Each scene shows the same named points in several views, each turned, perhaps mirrored, and shifted as a whole.
A view may leave some points out, and in a few views one point is out of place. Which views, in the order they come, and which point in each? Write none if none.

Scene 1 (6 views)
panel a:
  bek [ 10 -13   5]
  Rane [17  5 31]
  subav [20  5 26]
  Matet [ 10 -11   8]
  fero [  8 -10   6]
  mot [ 8 -4 10]
  Misik [18  6 23]
  ged [  8 -19   9]
panel b:
  ged [ 19  53 -29]
  mot [ 23  65 -23]
  fero [ 24  59 -27]
  foluk [ 3 66  1]
  Matet [ 23  58 -24]
panel c:
  foluk [ 43 -56  66]
  Misik [ 32 -45  69]
  Rane [ 38 -51  71]
  ged [  7 -63  71]
  bek [  7 -56  71]
  Matet [ 10 -55  72]
panel d:
  subav [ 3 23 -5]
  foluk [ -2  32 -10]
  Misik [ 6 19 -5]
  Matet [-9  1 -4]
  bek [-11  -2  -2]
  fero [-8 -2 -4]
panel e:
  Matet [15 -1 15]
  subav [ 24 -12  35]
  foluk [20 -9 46]
  mot [22 -1 16]
  ged [ 9  4 14]
  Rane [26 -8 40]
  Misik [ 27 -13  32]
  fero [16  0 12]
  bek [13  0 11]
panel f:
  ged [19 12 10]
  fero [19  3 11]
  Matet [17  4 12]
  subav [-6 -5 14]
  foluk [-16   1  11]
  mot [15 -2  9]
  Misik [-4 -8 14]
Views with a point moved: none

Scene 2 (5 views)
panel a:
  Nuni [-49  31   5 -10  66  52  10  49 -26 102 -25   8]
  rov [-35  22 -12   5  93  62  10  58 -18 104 -16  19]
  Vofak [-42  25  -4  -7  90  68  -1  55 -25  97  -9  17]
  Nar [-40  14  -5 -11  85  59  14  59 -21  89 -11  26]
  gegem [-51  16 -14   1  84  64  10  56  -8 102 -25  26]
  divi [-57  20 -13  26  73  53  35  51  -1 111 -36  42]
  Relu [-44  30  -2  16  81  56  23  51 -22 105 -16  31]
  Nub [-46  16  -9   0  80  58  19  57 -13  97 -22  28]
  Pevar [-48  20 -11  14  86  61  21  55 -12 102 -18  37]
  Voze [-39  13 -15  -3  94  66   8  61 -14  96 -15  25]
  Zofik [-46  26  -5  -2  69  51  14  52 -16 108 -34   8]
  suzup [-43  34   7   1  81  59  11  50 -34  97  -4  22]
panel b:
  Nub [  8  42   8   6   1 -24   8  -2 -31 -16  -7 -12]
  Vofak [  4  30   6  -6 -18 -21  17   1 -22  -2   5 -15]
  gofoz [ 12  24   2  -7   2 -27   9  -7 -35   7   8  -8]
  Pevar [  5  46  21   3   6 -24  10 -13 -28 -19  -1 -12]
  divi [ 14  65  28  22  15 -23   9 -19 -31 -31  -8 -12]
  Nar [  4  31   2  -5  -2 -22   9   4 -34  -8  -6 -12]
  Nuni [ 17  46   3  14 -23  -9  23   9 -33  -6 -11 -19]
  Relu [  4  49  25   2  -2 -11  20 -10 -34 -18  -4 -16]
  Voze [ -1  32   6  -5  -4 -31   5  -1 -20 -14   1 -11]
  gegem [ 10  43   9  10  -3 -31   7  -6 -21 -15   1 -12]
  Zofik [ 13  53   7  19 -19 -17  17   7 -24 -19 -13 -18]
  rov [ -4  38  14  -5 -11 -23  12   0 -19 -19  -1 -15]
panel c:
  Nuni [-16   6  30 -13  14 -27 -10   2 -17   0 -12 -10]
  Nub [ -8  10  11  -5   0  -5  -5   6 -15   3   5  -6]
  Pevar [-14  19  16   0   1   0  -8   7 -19  11  -5  -7]
  Nar [-12   0   7   0  -2  -6 -16   9 -11  -5  12 -11]
  Vofak [-10  -6  17   3   3  -8 -21   6   5  -3  -1 -12]
  rov [ -9  12  17   8   8  -8 -18   3  -4  -1  -1  -2]
  Voze [ -7   8   9   9   0   2 -17   6  -2   1   6  -5]
  gegem [-2 10 12 -3 -1  1 -2  4 -6  8 -1 -4]
  gofoz [-17  -8   7  -2 -13   7 -18  14  -4   4   5 -23]
  Zofik [  3   4  19 -15  12 -22   3  -2  -7  -2  -1   1]
  divi [ -8  33  20 -13   3  -2  11   3 -35  20 -11  -1]
panel d:
  gofoz [ 12   1  29 -50  22   3   0  -7 -36  22  -3  -2]
  Relu [ 15   2  24 -45  22 -12  -3 -37  -2  19  10  -2]
  gegem [ 12  -7  28 -46   9   8  -1 -16  -6  14  10   5]
  suzup [  8  -1  19 -55  32 -13 -10 -27 -12  28  -6 -11]
  Vofak [  6  -8  27 -56  28   3 -16 -13 -13  27  -3   0]
  Pevar [ 17   2  30 -42  15  -2  -1 -30  -9  15  16   5]
  divi [ 20   2  25 -32   1  -7  15 -40   7   4  26   3]
  Nar [ 15   7  23 -55  15   8 -10 -18 -18  24  -4  -1]
  Zofik [  6  -9  13 -53   6   3  -6 -24  16  19  -1  -7]
  Nuni [  2  -9   9 -57  13  -3  -4 -20   7  24 -11 -16]
  rov [ 13  -2  30 -52  22   5 -19 -24  -3  23   7   8]
  Nub [ 15   3  23 -48   8   5  -2 -23  -8  17   5   0]
panel e:
  Voze [-25   0   0  27  25  -8  24 -11  23  37  21 -17]
  gofoz [-37   2   3  29  16  -1  34   2  16  46   5  -2]
  Nuni [-30  10   1  26  21  -6  30 -50  19  44  14  11]
  gegem [-16   4   1  22  19  -4  17 -17  28  41  20  -3]
  Vofak [-33   6   4  37  19  -5  37 -23  21  46  20 -12]
  Relu [-21  19  -5  20  19   2  11 -32  15  47   5 -17]
  Nub [-22   5  -3  18  24  -6  16 -21  20  38  11  -4]
  divi [  0  18  -8   3  18   4 -12 -25  25  43   5  -5]
  suzup [-38  17  -1  32  18   0  32 -34  10  51   4 -12]
  Nar [-35   0  -2  24  26  -9  28 -17  15  36  10  -8]
  Pevar [-17  12  -4  18  20   0   9 -16  21  43   9 -16]
  Zofik [-19   8  -1  21  23  -8  19 -49  25  39  21   5]
  rov [-23   7  -2  29  25  -7  22 -25  22  40  22 -23]
Views with a point moved: panel c
  moved in panel c: Nuni

Scene 3 (7 views)
panel a:
  Situ [ 12   0 -18  -4  -1  -4]
  vatar [  1  10  -2   0 -13  -1]
  nakev [ 4  1 12  8 -9 -6]
  fedu [ 10   2  -2  -9 -10   1]
  matu [ -9  21 -22  10  -6  -7]
  kizu [-1 12  2 -5 -7 -2]
  vazov [-8 15 -2  7 -2 -8]
  Sot [ 2 11 -9 -5 -6 -2]
panel b:
  Sot [-8  6  7 -2 10 26]
  matu [ 5  5 28  1  3 29]
  fedu [-13   4  -2  -3  20  24]
  vatar [ 0  1  4 -5 15 27]
  Situ [-20   6  14   3  19  22]
  vazov [  0   0  15 -15   6  23]
  nakev [ -2  -7   3 -19  24  21]
panel c:
  kizu [-30  53  84  24 -50  34]
  vazov [-23  50  84  38 -47  38]
  vatar [-31  59  79  28 -49  31]
  matu [-35  47  81  51 -39  30]
  Sot [-33  51  84  27 -45  25]
  Situ [-27  51  86  27 -42  10]
panel d:
  matu [ 27  23  50  -9 -14 -24]
  Situ [ 28  18  36 -32   5 -21]
  vatar [ 26  34  53 -25   7 -26]
  kizu [ 26  33  58 -32   4 -23]
  Sot [ 25  25  51 -29   3 -25]
  fedu [ 26  29  47 -36  14 -25]
panel e:
  Sot [-14  -4 -19  10   2  13]
  kizu [-18  -7 -12   6   6  16]
  vatar [-14 -10 -17  11   6  22]
  Situ [ -5   4 -19  17  -9  13]
  fedu [-17   2 -14  13  -4  24]
  vazov [ -6 -16 -10   7  10  10]
  nakev [ -9 -12   1  11   5  29]
panel f:
  vatar [ 14 -31  15 -19 -52 -26]
  matu [  5 -22  10 -40 -64 -32]
  fedu [ 18 -33  28 -28 -45 -36]
  vazov [  2 -36   6 -26 -54 -32]
panel g:
  Sot [ 0  1 -3 21 -5  7]
  fedu [  4  -6 -11  14  -3   1]
  matu [ -9   7  12  28 -18  18]
  kizu [ 9  4  0 15 -3  6]
  vazov [ 2  8 12 12 -7 13]
Views with a point moved: panel f
  moved in panel f: fedu

Scene 4 (7 views)
panel a:
  tazed [  6  16   4  -3 -10  -8   1  11]
  ponom [-4 14 -4 -2 -1 -6  3 15]
  lanuz [-3 16  2  0 -3 -6  5 -1]
  gef [  4  10  -1   1   1 -10   4   7]
  zanot [10 14  0  2 -6 -9 20 25]
  kob [ -4  12   0  -4   3 -14  15  16]
  Zifar [ -6   5  -6  -6 -20 -10  10  17]
  Nus [ 11  11  17 -15   0  -9  22   6]
  Nisu [-12  27   2  -5   7 -13  -3  14]
panel b:
  Nus [-79  53  34  31  54 -54 -32  50]
  kob [-62  46  31  38  55 -72 -40  45]
  Nisu [-50  52  21  43  41 -69 -40  36]
  ponom [-62  43  30  40  41 -76 -37  40]
  lanuz [-75  46  39  40  37 -62 -41  42]
  gef [-70  38  28  45  46 -69 -35  39]
  tazed [-74  48  28  43  36 -73 -34  45]
  Zifar [-70  39  33  38  40 -83 -46  58]
panel c:
  ponom [ -4  -3 -10   1  -4   2  16   0]
  lanuz [-14  -8  -4   4 -16  -9  18   8]
  Zifar [-1 10  3  0 -5 -2 10 12]
  kob [  2  -9 -10  -5   1  -5  14   9]
  gef [ -9 -10  -7   5   2  -1  19   4]
  zanot [12 -9 -5  7 -5 -1 20 18]
  Nus [  0 -25   2   3 -10 -20  15  11]
  Nisu [ -5 -13 -16 -10  -5   9   8  -6]
panel d:
  zanot [ 48  -6 -41  20 -19  19 -21  -8]
  lanuz [ 44 -20 -31   5  -4   8 -21   3]
  Nisu [ 59  -5 -23   4  -2  28  -7   9]
  Zifar [ 54  -4 -37  -1  -7  10 -26 -16]
  Nus [ 49 -21 -30  19 -21  -1 -11   2]
  tazed [ 51 -20 -35   3  -9  20 -18  -5]
  ponom [ 50  -6 -32   0  -9  22 -18   0]
  kob [ 51  -1 -26  11 -13  15 -16  -1]
  gef [ 46 -14 -24   3 -15  21 -20  -1]
panel e:
  Nus [ 15  -9  20 -11  -6 -13  34 -34]
  Zifar [  8 -11  28  14  -7 -19   7 -24]
  Nisu [ 13   1   4  -4   1 -21  12  -5]
  gef [ 11  -5  11   4 -16 -11  19 -16]
  tazed [ 14 -10  22   4 -11 -14  21 -11]
  lanuz [  4 -19  18  -4 -10 -12  22 -18]
  zanot [ 18   1  29  -4 -20 -23  15 -25]
  ponom [  9  -3  15   2 -10 -14   9 -13]
panel f:
  lanuz [-26 -13  -1 -12   7  12 -17  -5]
  kob [-24 -23  -2 -15   8  -2 -29  10]
  tazed [-19 -18  -1  -3   4   1 -15  -3]
  Nus [-39 -16  -1 -15  10   5  -6  12]
  Nisu [-21 -31   1 -11 -14   0 -30   2]
  ponom [-14 -21  -5 -12   1  -1 -26   0]
  gef [-14 -20  -4  -8   5   7 -21   8]
  zanot [-25 -10  -7  -4  13 -12 -23  10]
panel g:
  Nisu [  1   8  -4  11 -15  -3   8 -10]
  zanot [  2   8   9  -5 -10 -18 -12 -31]
  lanuz [  4   9  15  12   2  -5 -14 -13]
  Zifar [ -7   2  -3  12  -2 -10 -23 -27]
  ponom [  0   9   1  12 -15  -7 -10 -18]
  tazed [ -8  12   9   6  -6  -8 -12 -15]
  kob [  7  10  -1   8  -7 -12  -4 -26]
  gef [  0  20   7  13 -10  -6  -9 -21]
  Nus [  9  16  16   5  10 -24  -4 -18]
Views with a point moved: panel a
  moved in panel a: lanuz
